Here are some rows, each followed by its group. Rows of different groups can look alike.
[6. -9. 14. -20. 17. -4. 10. -1. -9. 6. -9. -4. -4. 2.
 17. 10. 0. 5. -1. 5. -20. 12. 1. 4. 4. -3. -9. 2.
 5. -1. -3.] hill
[-17. 22. 3. -16. 7. -13. 0. -9. -2. -15. 2. -6. -9. -6.
 6. -8. 2. 8. 14. -7. 3. -5. 8. 5. -12. -34. 5. -3.
 -4. 3. 10.] iron
[66. 57. 50. -5. 39. 37. 59. 70. 4. 66. -29. 74. 53. 57.
 -8. 37. -37. 22. 56. 61. -12. 27. 32. 57. 30. 56. 38. -10.
 45. 23. 21.] drum
[-11. -13. -16. 34. -11. -2. -24. -28. 57. -22. 38. -26. -25. -19.
 36. 18. 44. 22. -19. -9. 40. 6. 40. -16. 13. -21. 9. 37.
 8. 11. 2.] moss
[17. 14. 7. 25. 11. 13. 5. -3. 28. -15. 25. 4. 27. 15.
 19. 21. 34. 21. -1. -4. 29. 20. 42. 15. 23. 23. 32. 16.
 19. 21. 21.] iron
[2. 4. -9. -23. -13. -15. 30. 11. -37. 33. -59. 17. -7. 9.
 -70. -9. -65. -33. 1. 34. -39. -22. 1. 16. -45. 5. -12. -42.
 -13. -31. 1.] drum
[-24. -29. -33. 6. -25. -15. -37. -52. 40. -31. 37. -35. -35. -40.
 23. -1. 30. -1. -48. -41. 16. -16. -5. -31. 2. -18. -19. 22.
 -9. -6. -1.] moss
[41. 46. 49. 22. 38. 33. 46. 44. 1. 53. -23. 50. 47. 50.
 3. 28. -15. 42. 39. 49. -3. 42. 21. 44. 21. 45. 46. 10.
 27. 12. 19.] raft
[-4. -6. 22. 14. 15. -5. 9. -5. 7. -2. 0. 3. 19. 15.
 -7. -17. 24. 9. 10. -2. -8. 24. 16. 17. 18. 3. 16. -9.
 -3. 14. 6.] hill
[-21. -25. -21. -48. -30. -22. -6. -15. -45. -3. -29. -14. -13. -7.
 -15. -43. -33. -40. -1. -5. -21. -7. -36. -8. -32. -10. -38. -38.
 -19. -9. -17.] mask
[-12. -5. -11. -13. -22. -29. 0. 4. -30. 8. -38. 0. 11. 13.
 -27. -4. -19. -37. 1. 2. -26. -26. -19. -15. -15. -7. -12. -50.
 -18. -18. 5.] mask
[-20. -29. -29. -13. -19. -9. -35. -14. 19. -33. 23. -35. -24. -19.
 5. -12. 6. -12. -32. -37. -5. -2. 4. -8. 18. -16. -7. 8.
 -6. -19. -18.] mint
[-23. -10. -7. -33. -11. -6. 15. -7. -19. -7. -31. 12. -3. -2.
 -31. 0. -43. -25. -6. 15. -10. -5. -19. 8. -28. -3. -29. -43.
 -27. -10. -17.] mask
[-7. -2. -3. 37. -6. 25. -10. -6. 16. 5. 22. -10. 0. -4.
 6. 18. 21. 4. -9. -4. 17. 10. 4. -6. 10. -3. 12. 12.
 5. 3. 2.] iron
[-55. -53. -29. -29. -49. -54. -30. -22. -61. -45. -15. -30. -35. -33.
 -46. -36. -33. -24. -34. -24. -29. -43. -41. -56. -47. -39. -38. -23.
 -32. -52. -34.] hill
[19. 20. 29. -21. 25. 7. 35. 25. -15. 28. -24. 32. 29. 19.
 -7. 2. -14. 15. 36. 20. -20. 17. 5. 27. -3. 15. 14. -33.
 10. -4. 7.] raft
[15. 28. 8. -6. 1. 9. 23. 7. -15. 18. -22. 16. 35. 30.
 -13. 15. 11. 6. -2. 11. -6. 8. 7. 17. 9. 25. 10. -17.
 2. -8. 5.] mask
[-34. -48. -21. -8. -19. -27. -32. -43. 7. -27. 26. -25. -29. -44.
 0. -31. 8. -5. -34. -25. 4. -21. -13. -22. -24. -32. -16. 11.
 -19. -10. -21.] mint
[-24. -5. -19. -5. -27. -4. -24. -38. 24. -42. 29. -30. -13. -37.
 14. -3. 33. 4. -23. -25. 25. -10. 2. -34. 4. -26. -3. 33.
 23. -15. -21.] mint
[0. 1. -3. -3. -1. -4. 3. -5. -16. 6. -7. -6. -7. -1.
 -2. 3. 13. -4. 1. -12. 6. 4. -5. 7. 8. -16. -19. -8.
 1. 10. 0.] hill
[-11. 0. -7. 41. 4. -2. -28. -22. 21. -22. 32. -31. -12. -7.
 33. 2. 27. 25. 2. -25. 28. 16. 3. -26. 16. -24. 15. 39.
 17. 7. -3.] mint
[7. -13. 13. 25. 9. 15. -13. -1. 44. 6. 26. -5. 22. -11.
 24. 9. 28. 16. 5. -11. 28. 14. 11. 14. 8. -14. 7. 33.
 12. 34. 13.] mint
[-81. -69. -65. -28. -59. -53. -78. -73. -4. -65. 27. -73. -86. -81.
 3. -57. -7. -26. -75. -70. -8. -47. -32. -85. -18. -64. -43. 10.
 -51. -37. -56.] moss
[30. 21. -5. -47. 2. -13. 22. 21. -28. 20. -45. 23. 3. 4.
 -25. -1. -41. -20. 24. 28. -52. -26. -18. 29. -11. 4. -13. -38.
 -26. -15. -13.] drum
[-31. -37. -17. 24. -25. -24. -29. -43. 46. -35. 39. -34. -33. -43.
 18. -20. 44. -5. -8. -52. 36. -17. 17. -37. 22. -40. -3. 52.
 6. -1. -2.] moss
[-52. -38. -57. -5. -35. -28. -52. -47. -2. -48. 7. -45. -49. -66.
 -19. -33. -1. -14. -59. -55. 2. -24. -36. -50. -37. -43. -41. 14.
 -38. -32. -33.] mint
[-19. -28. -14. -31. -21. -17. -15. -25. -33. -27. -14. -18. -28. -15.
 -32. -28. -16. -33. -23. -27. -47. -31. -20. -35. -33. -32. -14. -25.
 -49. -26. -27.] hill
[2. -10. 8. 28. 3. 30. -15. -20. 76. -20. 72. -19. -9. -22.
 68. 42. 82. 51. 0. -24. 58. 25. 43. -17. 29. 21. 31. 71.
 48. 49. 26.] moss
[10. 15. 7. 30. 13. 10. 20. 21. 19. 27. 1. 7. 38. 10. 15. 17. -5. 29.
 12. 10. 11. 47. 3. 22. 32. 30. -1. 1. 14. 20. 7.] hill
[31. 31. 29. 6. 30. 35. 30. 27. 16. 23. -1. 40. 29. 29. 5. 10. 24. 23.
 24. 22. 19. 45. 32. 24. 24. 20. 25. -7. 14. 18. 28.] mask
[28. 29. 46. 29. 27. 10. 40. 36. 22. 39. 8. 22. 32. 43. 27. 33. 34. 35.
 33. 20. 25. 19. 20. 37. 17. 48. 48. 16. 17. 46. 21.] hill
[9. 10. -4. 17. 10. -11. 7. 1. 19. -8. 12. 5. 6. 17.
 33. 3. 7. 14. 9. -3. -8. 12. 3. 19. 25. 7. -3. 32.
 -6. 10. -7.] iron
[51. 34. 31. 8. 45. 49. 38. 32. -15. 35. -21. 44. 33. 34.
 1. 3. -3. 1. 30. 32. -11. 18. 19. 31. 4. 31. 30. 7.
 8. 19. 29.] raft
[32. 28. 34. -14. 30. 7. 48. 42. 12. 38. -10. 26. 42. 36.
 -30. 15. -24. 10. 41. 33. -18. 11. 9. 29. 16. 49. 27. -5.
 14. 4. 14.] raft
[-14. -12. -9. 15. -13. -25. -33. -27. 7. -20. 24. -27. -25. -15.
 14. -10. 10. 13. -14. -26. -13. -14. -20. -17. -5. -15. -12. 9.
 -2. -9. 14.] mint
[40. 46. 63. 61. 49. 57. 11. 4. 75. 15. 59. 20. 34. 17. 81. 48. 69. 60.
 38. 5. 62. 53. 50. 27. 49. 24. 41. 70. 73. 50. 51.] mint
[-11. -19. -25. -7. -27. -19. 0. -2. -39. -5. -18. -15. -2. 1.
 -23. -4. -27. -27. -13. -8. -25. -15. -32. -19. -18. -14. -25. -28.
 -23. 4. -14.] hill
[-65. -52. -73. -11. -53. -21. -64. -71. 20. -54. 23. -51. -64. -69.
 4. -41. -22. -18. -66. -62. -11. -45. -19. -81. -8. -48. -35. 25.
 -29. -55. -22.] moss
[-1. -26. -21. -24. -13. -32. 6. 4. -54. -3. -34. 4. -16. 0.
 -33. -15. -49. -34. -27. -1. -45. -5. -39. -16. -24. -24. -44. -42.
 -17. -16. -4.] mask
[-45. -26. -36. -20. -36. -32. -24. -28. -11. -35. -11. -37. -30. -32.
 -14. -36. -16. -41. -39. -28. -27. -20. -34. -23. -24. -49. -37. -8.
 -21. -30. -37.] iron
[-33. -25. -5. 21. -18. -6. -57. -44. 41. -49. 54. -43. -43. -56.
 35. -6. 53. 23. -40. -58. 51. -8. 27. -50. 20. -34. -21. 47.
 12. -10. 1.] moss
[-31. 1. -9. -36. -12. -39. -1. -1. -26. -2. -17. 7. -21. -19.
 -30. -2. -15. -22. -3. -4. -6. -19. -26. -21. -12. -34. -30. -38.
 -19. -17. -14.] hill
[-6. -2. 0. 43. -5. 6. -24. -29. 30. -28. 43. -16. -13. -17.
 44. 15. 46. 28. -1. -34. 55. -2. 25. -20. 8. -3. 19. 33.
 24. 16. 17.] moss
[-11. -3. -18. -35. -27. -16. 8. -8. -8. 5. -19. 3. 4. 17.
 -4. -14. -32. -21. -23. 8. -34. -8. -33. -12. -19. -10. -14. -19.
 -24. -10. -44.] mask
[-15. -25. -4. -10. -5. -31. -10. -17. -20. -9. -4. -11. -25. -11.
 0. -35. 2. -11. -15. -17. -26. -17. -32. -4. -16. -21. -16. -1.
 -29. -17. -27.] iron
[-3. 2. 7. -11. -3. 1. 17. 8. 11. 14. 0. -8. 22. 18.
 7. -5. 8. -5. 11. 6. -13. 11. -6. -8. 11. 5. 4. -9.
 -1. 17. 4.] hill
[-12. -15. -10. 9. -27. -24. -23. -30. 5. -28. 5. -39. -10. -16.
 -6. -35. 10. -23. -12. -19. 6. -16. 0. -15. -27. -6. -13. -4.
 -39. -2. -28.] iron
[29. 44. 33. 26. 52. 28. 41. 46. 4. 52. -21. 49. 31. 41.
 2. 24. 2. 10. 55. 40. 7. 17. 27. 33. 27. 37. 18. -20.
 19. 31. 28.] raft
[-26. -7. -5. 22. -10. -11. -18. -26. 20. -17. 21. -20. -16. -10.
 29. 14. 17. 15. -14. -24. 34. -2. 1. -1. 14. -14. 1. 31.
 8. 16. -10.] mint
[35. 25. 0. -23. -12. 4. 41. 30. -43. 38. -48. 33. -5. 32.
 -39. -7. -65. -34. 19. 41. -47. -29. 9. 24. -19. 16. 1. -57.
 -9. 4. 11.] drum
[1. 11. 19. 48. 3. 37. -22. -26. 55. -10. 67. -28. -12. -29.
 50. 34. 49. 29. -3. -24. 78. 17. 52. -22. 32. 5. 28. 47.
 23. 28. 25.] moss
[34. 36. 14. -11. 29. 7. 47. 47. -13. 48. -57. 56. 30. 40.
 -24. 3. -59. -25. 28. 43. -40. -11. 3. 50. -14. 49. -2. -47.
 1. -23. 19.] drum
[45. 81. 36. 0. 58. 37. 42. 68. 3. 55. -30. 67. 47. 45.
 -4. 25. -25. 13. 53. 62. 4. 22. 32. 44. 22. 74. 38. 0.
 19. 19. 51.] drum
[30. 45. 42. 27. 31. 27. 19. 11. 15. 19. 18. 30. 44. 38. 27. 15. 26. 31.
 26. 21. 45. 47. 41. 32. 21. 36. 23. 19. 23. 37. 51.] hill
[44. 30. 41. 15. 26. 13. 44. 50. -27. 45. -44. 47. 29. 23.
 -15. 22. -35. 6. 50. 59. -31. 29. 5. 37. 4. 65. -7. -30.
 20. 9. 39.] drum
[18. 11. 16. 45. 6. 36. -10. -5. 48. 10. 38. 7. 4. 3.
 32. 32. 42. 40. 31. -10. 69. 34. 34. 20. 47. 28. 48. 36.
 48. 30. 36.] mint
[24. 26. 11. -1. 26. 11. -3. 26. 15. 14. 21. 10. 22. 17. 17. 10. 28. 18.
 17. 12. 35. 32. 27. 22. 29. -2. 6. 7. 31. 6. 23.] hill
[-27. -20. -2. 20. -13. 20. -42. -11. 31. -39. 33. -25. -21. -19.
 17. 5. 41. 31. -5. -20. 23. -1. 0. -19. 6. -22. -10. 48.
 7. 19. 2.] mint
[11. 18. -7. 8. 2. -7. -3. -8. 3. 0. 12. -8. -4. 5.
 1. 10. 5. 21. -8. -1. 8. 13. -4. 9. 10. -20. 16. -6.
 4. 11. -2.] iron
[-7. -5. -9. 44. 14. 5. -20. -11. 46. -8. 47. -24. 2. -11.
 36. 19. 42. 24. 5. -16. 33. 32. 18. -5. 19. -17. 18. 39.
 28. 29. 11.] mint
[23. -2. 11. -24. 6. -7. 40. 28. -38. 25. -45. 29. 12. 19.
 -33. -1. -39. -17. 21. 31. -39. -1. -13. 14. 0. 10. -6. -36.
 -19. -7. -10.] raft
[0. -14. -6. 44. -11. 31. -19. -17. 32. -11. 41. -21. -3. -24.
 38. -16. 40. 34. -11. -22. 37. 3. 16. -17. 17. -10. 8. 35.
 25. 9. 18.] moss
[23. 29. 19. 5. 21. 14. 14. 11. -8. 9. -7. 8. 14. 7.
 11. 12. -13. 17. 1. 4. 6. 28. 3. 20. 12. 5. 17. -10.
 -10. 8. 14.] mask
[-53. -49. -42. -18. -51. -34. -76. -70. 29. -73. 42. -65. -73. -72.
 20. -27. 50. -11. -71. -60. 7. -42. -14. -76. -30. -56. -25. 41.
 -22. -24. -30.] moss
[-32. -51. -64. -12. -60. -48. -57. -46. -3. -59. 6. -68. -68. -64.
 -16. -43. 5. -19. -58. -50. -22. -29. -22. -56. -29. -57. -54. 12.
 -38. -41. -69.] moss
[34. 25. 14. -3. 8. 11. 38. 44. -6. 43. -22. 42. 16. 33.
 -28. 33. -7. 13. 36. 43. -7. 28. 22. 47. 4. 58. 21. -7.
 16. 9. 22.] raft
[64. 70. 67. 31. 59. 45. 42. 44. 36. 45. 11. 38. 62. 52. 32. 38. 35. 47.
 49. 34. 53. 47. 51. 56. 55. 48. 44. 36. 56. 72. 52.] hill
[-26. -30. -22. 16. -17. -25. -41. -26. 32. -29. 31. -33. -27. -26.
 4. -21. 16. -8. -33. -30. 9. -27. 12. -42. -24. -16. -20. 13.
 7. 2. -11.] mint
[-67. -71. -64. -19. -74. -46. -79. -63. 16. -68. 21. -71. -75. -82.
 15. -54. -15. -27. -78. -61. -28. -71. -36. -69. -51. -76. -53. 19.
 -40. -46. -58.] moss
[-28. -32. -12. -16. -26. -20. -26. -26. -10. -25. 14. -38. -23. -30.
 9. -13. 10. -26. -19. -32. 7. -33. -29. -17. -4. -25. -32. 5.
 -23. -17. -40.] iron
[-36. -4. -18. -9. -32. -8. -13. -12. -13. -16. 10. -20. -16. -32.
 2. -7. -4. -38. -23. -21. -3. -10. -19. -18. -2. -21. -11. -3.
 -17. -13. -26.] iron
[-5. -12. -5. -14. -17. -23. 9. -2. -40. -4. -25. 11. 5. -7.
 -26. -11. -37. -40. -3. 14. -27. -7. -8. 8. -9. -9. -25. -28.
 -5. -12. -8.] mask
[34. 52. 57. 56. 68. 31. 31. 22. 43. 31. 36. 19. 51. 45. 37. 45. 45. 49.
 35. 21. 51. 48. 30. 46. 44. 28. 48. 38. 54. 45. 52.] iron
[-6. -4. 21. 0. 5. -7. 7. 14. -1. 9. 6. 7. 3. 23.
 16. 32. 3. 11. 13. 3. 15. 24. -5. 11. 11. -2. 14. -11.
 5. 7. 16.] hill
[-28. -47. -36. -4. -15. -35. -20. -34. 3. -41. 13. -31. -23. -27.
 9. -45. 3. -9. -38. -23. -1. -17. -23. -26. -23. -19. -18. 16.
 -15. -25. -27.] iron
[-31. -12. -26. -23. -17. -14. -27. -7. -13. -32. 12. -25. -13. -22.
 -19. -10. -1. 19. -26. -26. -1. -4. -22. -24. -12. -37. -16. 3.
 -12. -16. -31.] iron
[32. 20. 26. 6. 13. 4. 46. 41. -29. 38. -28. 37. 12. 41.
 -6. 16. -19. -3. 33. 47. -8. 9. 8. 46. 15. 46. 3. -33.
 8. 1. 26.] drum
[31. 20. 9. -17. 15. 15. 29. 30. -45. 24. -38. 17. 12. 13.
 -27. -18. -36. -22. 7. 26. -29. -8. -27. 28. -10. -1. 1. -31.
 -26. 0. -7.] raft
[9. 3. 13. -25. 0. -29. 5. 10. -56. 13. -32. 18. 4. 8.
 -37. -4. -29. -23. -11. 21. -30. -29. -21. 14. -5. 0. 4. -52.
 -17. -19. -21.] raft
[10. 17. 16. 31. 14. 13. 3. 0. 14. 10. 22. 9. 13. 2. 22. 17. 36. -1.
 18. 0. 38. 34. 15. 19. 21. 6. 22. 25. 12. 38. 4.] iron
[-12. -9. 10. 31. -3. 32. -7. -5. 25. -11. 20. 1. -2. 21.
 27. 12. 26. 15. 1. -3. 26. 3. 9. 1. 44. -6. 18. 8.
 30. 11. -2.] iron
[-59. -30. -48. -28. -57. -44. -35. -54. -36. -54. -18. -36. -47. -41.
 -18. -47. -11. -41. -64. -44. -38. -29. -51. -40. -46. -61. -32. -40.
 -39. -30. -65.] iron
[-3. -14. -10. -35. -8. -6. 22. 5. -70. 1. -49. 13. 3. 8.
 -44. -41. -53. -48. -4. 21. -48. -9. -12. -4. -43. 11. -40. -29.
 -35. -50. -30.] raft
[4. -4. 7. -14. 12. -13. 15. 13. -16. 6. -14. 11. 8. 7.
 -28. -4. -16. -7. 1. 6. -9. 5. 4. 6. 6. 9. 10. -31.
 -9. -7. -12.] mask
[12. 9. 9. 6. 24. 3. 17. 10. -19. 33. -14. 29. 21. 12.
 13. 16. 2. 6. 14. 14. -4. -13. 27. 17. -3. 11. 13. -9.
 7. 18. 4.] mask
[-4. 15. 19. 38. -7. 4. 0. 1. 24. -10. 18. -6. 11. -1.
 10. 23. 36. 32. 6. -13. 28. 20. 33. 4. 9. -7. 18. 20.
 22. 23. -4.] iron
[-78. -97. -82. -14. -78. -47. -83. -61. 6. -71. 27. -70. -74. -81.
 -15. -52. 7. -49. -67. -74. -6. -53. -33. -64. -22. -71. -67. 2.
 -57. -44. -57.] moss
[3. 20. 37. -1. 18. 23. 13. 28. -4. 11. -8. 11. 23. 8.
 6. 35. -7. 6. 21. 14. -17. 1. -2. 6. 3. 26. 16. 0.
 12. 14. 20.] mask
[45. 47. 33. 31. 43. 31. 45. 35. 1. 40. -3. 32. 52. 42. -2. 31. 12. 18.
 46. 29. 13. 37. 23. 30. 20. 26. 20. -9. 24. 31. 28.] mask
[-12. -39. -36. 29. -8. -18. -45. -42. 39. -38. 50. -29. -28. -33.
 29. 15. 30. 35. -34. -37. 55. -25. 14. -52. 15. -55. -3. 45.
 -11. 21. -10.] moss
Which 3 other groups have their centres nearest to the centre of group drum, nearest first?
raft mask hill
Which 4 groups are nearest to each row below, nearest first, going by the distance to the centre of the group?
[-2. -7. -1. -51. -3. -17. 12. 0. -45. -6. -40. 20. 4. 3.
 -44. -32. -42. -35. -13. 17. -37. -13. -33. 8. -30. -16. -20. -35.
 -24. -11. -21.] mask raft hill iron
[-54. -35. -63. 9. -52. -31. -59. -58. 19. -62. 43. -57. -69. -71.
 4. -23. 11. -24. -60. -59. -7. -37. -31. -66. -25. -53. -53. 32.
 -30. -11. -31.] moss mint iron hill
Which 5 groups are nearest to each row below, nearest first, going by the distance to the group's nearest row?
[-25. -25. -36. -46. -13. -25. -6. 4. -50. -18. -55. 5. -2. 1.
 -66. -41. -65. -63. -34. -5. -40. -41. -71. -25. -54. -34. -38. -72.
 -44. -45. -44.] mask raft hill iron drum
[-25. -16. -17. 21. -26. -2. -33. -36. 5. -25. 26. -24. -5. -16.
 -6. 2. 34. 12. -18. -28. 8. -1. 8. -31. 19. -11. 8. 19.
 -4. 10. -10.] mint iron moss hill mask
[37. 2. 12. -28. 22. -3. 33. 38. -27. 26. -50. 34. 27. 16.
 -12. 10. -56. -29. 24. 39. -17. 12. -3. 36. -2. 40. -3. -45.
 13. -22. 11.] drum raft mask hill iron
[3. 0. -10. -31. -4. -10. 12. 6. -24. 6. -16. -4. -2. -4.
 -22. -4. -16. -5. -1. 10. -16. 6. -12. 7. -20. -17. -3. -23.
 -13. -8. -5.] mask hill iron raft drum
[33. 12. 11. -26. 20. 9. 17. 28. -27. 28. -32. 33. 8. 33.
 -4. 15. -6. 4. 38. 26. -27. 16. -1. 16. 5. 15. -12. -9.
 -1. 18. 8.] raft mask drum hill iron
[32. 39. 32. 45. 18. 38. 4. 12. 52. 23. 32. 13. 54. 15. 60. 23. 55. 41.
 20. 11. 40. 37. 40. 25. 40. 17. 36. 33. 28. 40. 20.] hill mint iron mask moss
[-61. -87. -54. -57. -71. -56. -61. -58. -15. -54. 0. -52. -58. -46.
 -35. -43. -31. -39. -68. -53. -37. -46. -51. -65. -21. -66. -42. -25.
 -49. -53. -29.] iron moss hill mint mask
[9. 7. 17. -24. 12. 12. 27. 25. -17. 18. -17. 29. 23. 19.
 -24. 5. -18. -5. 2. 20. -13. 4. -12. 12. 3. 5. 0. -31.
 1. 7. 26.] raft mask hill drum iron
[-15. -34. -14. -40. -25. -15. 1. 3. -41. -2. -24. -7. -5. 3.
 -36. -29. -41. -39. -9. -8. -50. -32. -46. -14. -32. -37. -21. -35.
 -28. 1. -28.] mask hill iron raft drum
[13. 23. 16. -1. 15. 21. 25. 26. 22. 33. -1. 25. 19. 37. 4. 16. 15. 33.
 22. 24. 7. 16. 18. 36. 18. 22. 13. 6. 14. 11. 9.] mask hill raft iron drum
[-82. -81. -88. -69. -78. -76. -61. -53. -56. -64. -11. -57. -55. -76.
 -52. -62. -35. -44. -81. -54. -61. -70. -66. -60. -65. -65. -67. -32.
 -49. -76. -70.] iron moss hill mint mask
Which 4 groups are nearest to each row below, nearest first, going by the average distance to the group's rows?
[5. 10. 20. -4. -5. 19. 10. 16. 0. 12. -9. 7. 21. 15.
 -3. 28. 0. 11. 15. 16. 7. 17. 13. 16. -5. -24. 0. -29.
 -6. 8. -6.] mask hill raft iron
[15. -2. -1. -14. 4. 1. 25. -8. -37. 7. -15. 8. -1. -1.
 -43. -9. -22. -18. -2. 14. -20. -17. -22. 12. -32. -17. -33. -29.
 -25. -23. 19.] mask raft hill drum
[3. 0. 29. 16. 19. -10. -4. 10. 19. -1. 25. -3. 9. 10.
 40. 19. 32. 23. 2. -10. 17. 0. 18. 13. 18. -4. 8. 33.
 23. 12. 16.] mint iron hill mask
[-5. -8. 36. -2. -8. -4. 8. -10. -7. -19. 7. -6. 0. -5.
 5. 0. 9. -10. -6. -6. 15. -2. -2. -7. -4. -5. 11. 0.
 2. -22. -2.] iron mask hill mint
[-4. 30. 22. 65. 9. 45. 1. -19. 69. 6. 52. -15. 2. 0.
 56. 26. 63. 37. 21. -14. 62. 28. 27. 4. 60. 13. 33. 63.
 32. 19. 24.] mint iron hill moss
[28. 32. 21. 38. 40. 26. 20. 19. 20. 25. 14. 17. 38. 24. 28. 28. 19. 13.
 24. 15. 32. 39. 12. 17. 24. 27. 39. 14. 22. 24. 37.] hill raft mask iron
[-36. -34. -39. -7. -44. -55. -43. -46. -3. -46. 14. -37. -64. -42.
 -2. -37. 10. -5. -33. -41. -23. -27. -26. -20. -14. -62. -17. 1.
 -3. -36. -37.] moss iron mint mask
[15. 29. 11. 3. 15. 32. 17. 30. -12. 15. -20. 18. 38. 31.
 -7. 17. 7. 11. 22. 19. 6. 32. 3. 19. 10. 8. 3. -28.
 7. -7. -12.] raft mask hill drum
Which 3 other groups have their centres nearest to the centre of group raft, nearest first?
drum mask hill
Which 3 other groups have their centres nearest to the centre of group mint, nearest first?
iron moss hill
Which 5 groups are nearest to each row below, nearest first, going by the average distance to the group's rows?
[-13. -10. -8. -9. -18. -42. 2. 1. -32. 4. -27. -8. -17. -6.
 -31. -20. -32. -24. -2. -7. -33. -17. -5. 1. -5. -14. -18. -39.
 5. -25. -14.] mask iron hill raft drum
[-43. -52. -43. -48. -56. -42. -45. -52. -5. -43. -5. -49. -52. -56.
 -20. -23. -21. -7. -51. -29. -16. -43. -33. -29. -30. -47. -38. -8.
 -24. -40. -26.] moss iron mint mask hill
[-16. -24. 12. -26. -29. -38. -7. -25. -25. -17. -11. -14. -47. -22.
 -29. -26. -16. -13. -31. -16. -21. -21. -19. -30. -19. -24. -37. -30.
 -25. -42. -19.] iron mask hill mint moss
[95. 95. 53. 45. 85. 81. 76. 90. 14. 96. -23. 87. 84. 88.
 26. 79. -13. 53. 82. 80. 37. 39. 56. 87. 34. 93. 43. 14.
 64. 46. 72.] drum raft hill mask iron
[37. 6. 3. -18. 12. -2. 19. 40. -44. 40. -54. 44. 24. 27.
 -32. -10. -45. -17. 48. 43. -29. 14. 14. 14. -6. 21. 0. -41.
 12. -13. -3.] drum raft mask hill iron
[5. 1. 17. 7. 22. 23. 9. -1. 31. -10. 19. -9. 13. 15.
 18. 18. 11. 36. 29. 10. 17. 11. 9. 18. 31. 9. 15. 27.
 31. 14. 13.] hill iron mint mask raft
[17. -3. 2. -3. 1. 13. 0. 5. 6. 4. -4. 6. -5. -1.
 3. 8. 10. 2. 2. -7. 21. 5. -14. 11. -21. 6. -15. -3.
 -23. -6. 5.] mask iron hill mint raft
[-23. -10. 0. 10. -1. -12. -3. -23. 26. -30. 23. -9. -25. -13.
 7. 2. 8. 18. -6. -12. 24. -5. -16. -15. 10. -17. -1. 10.
 0. -5. 14.] mint iron hill mask moss
Which 3 other groups have their centres nearest to the centre of group mask, nearest first?
hill raft iron
Which 5 groups are nearest to each row below, nearest first, going by the distance to the centre of the group?
[-24. -12. -20. -13. -9. -21. -7. -18. -41. 5. -19. -7. -13. -1.
 -52. -24. -16. -29. -36. -13. -54. -21. -46. -11. -41. -32. -30. -33.
 -21. -25. -22.] mask iron hill raft mint
[-2. 14. 11. 22. 21. 21. 0. -1. 21. -8. 27. -1. -3. -4.
 43. 34. 35. 25. 17. -10. 36. 21. 17. 16. 28. 25. 5. 7.
 9. 19. 31.] hill mint iron mask raft
Which 3 other groups have their centres nearest to the centre of group iron, nearest first?
mint hill mask
